W = [157, 135, 115, 114, 135, 148, 107, 107, 108, 148]
The second entry -> 135
What is the first entry?
A: 157
What is the second entry from the right?
A: 108
What is the 3rd entry from the right?
A: 107

array([128, 127, 134, 131, 109, 132, 122, 124, 115, 105, 140, 122, 113,
       118, 127, 117])
Read off the entry just left of the smallest entry.
A: 115
Read off the 3rd entry from the right.
A: 118
The entry just left of 115 is 124
The entry just right of 105 is 140
Read off the last entry.
A: 117
Read off the second entry from the left.
A: 127
Read off the first entry.
A: 128
Read off the second entry from the right.
A: 127

[[154 117 155 143 128 113 154 147 130 120 122 149]
 [156 145 107 149 134 115 109 144 118 110 133 130]
 [150 104 136 105 144 140 131 112 132 133 108 108]
 [120 143 140 118 135 101 116 116 106 144 114 101]]
The entry just right of the largest entry -> 145
The largest entry is 156
Report the entry in the top-left corner.
A: 154
The first entry on the diagonal from the top-right corner: 149
Report the entry in the bottom-left corner.
A: 120
Report the third entry in reading order.
A: 155
Report the fifth entry in reading order.
A: 128
The last entry of the largest entry's row is 130
Report the smallest entry in the last column.
A: 101
The entry just left of 147 is 154
The entry just right of 112: 132
The fourth entry, reading row by row is 143
Report the entry directly above 136.
A: 107
Report the entry directly below 156.
A: 150
The second-last entry, reading row by row -> 114
The largest entry in the last row: 144

[141 140 128 145 126 124 138 149 115 156 117 134 144 157]
Which number is the entry just left of the largest entry?
A: 144
Which number is the entry just right of 149?
A: 115
Which number is the entry just right of 117?
A: 134

[[155 126 130 120 125 120 138 126 126 130 122 132 123 132 127]
 [125 123 127 128 121 136 122 122 113 132 121 133 125 120 124]
 [127 132 122 129 133 131 138 124 130 131 136 133 130 136 126]
 [130 128 127 120 124 123 120 129 131 123 124 126 125 128 128]]
Rows and columns are numbered from 1.
The entry in the bottom-right corner? 128
The entry in the bottom-left corner -> 130
The smallest entry? 113
The entry at row 1, column 3 is 130
The top entry of the column that holds the smallest entry is 126
The entry at row 3, column 1? 127
The entry in row 2 and column 3? 127
The entry just right of the smallest entry: 132
The entry in row 1 and column 1? 155
The entry at row 2, column 1 -> 125
The entry directly below the smallest entry -> 130
The top-right entry is 127
The entry at row 1, column 2? 126

Questions about the array below. Rows and columns are numbered from 1.
1) Which number is the entry just left of the smallest entry?
2) Which number is the entry in row 1 and column 3?
3) Which number is the entry in the bottom-right corner?
4) Which number is the entry in row 3 and column 1?
5) Which number is the entry in the top-left corner?
6) Which number is the entry in the bottom-left corner?
7) Which number is the entry just left of 129?
8) Which number is the entry at row 3, column 3?
[[114 128 112 111 108 114 133 130 137 134 110 141 104 123 108 132]
 [118 142 121 116 137 118 126 118 133 145 141 129 115 128 141 126]
 [115 127 142 122 131 111 134 136 138 116 132 130 115 130 126 130]
 [137 111 138 135 118 131 119 142 118 130 123 136 140 132 127 125]]
1) 141
2) 112
3) 125
4) 115
5) 114
6) 137
7) 141
8) 142
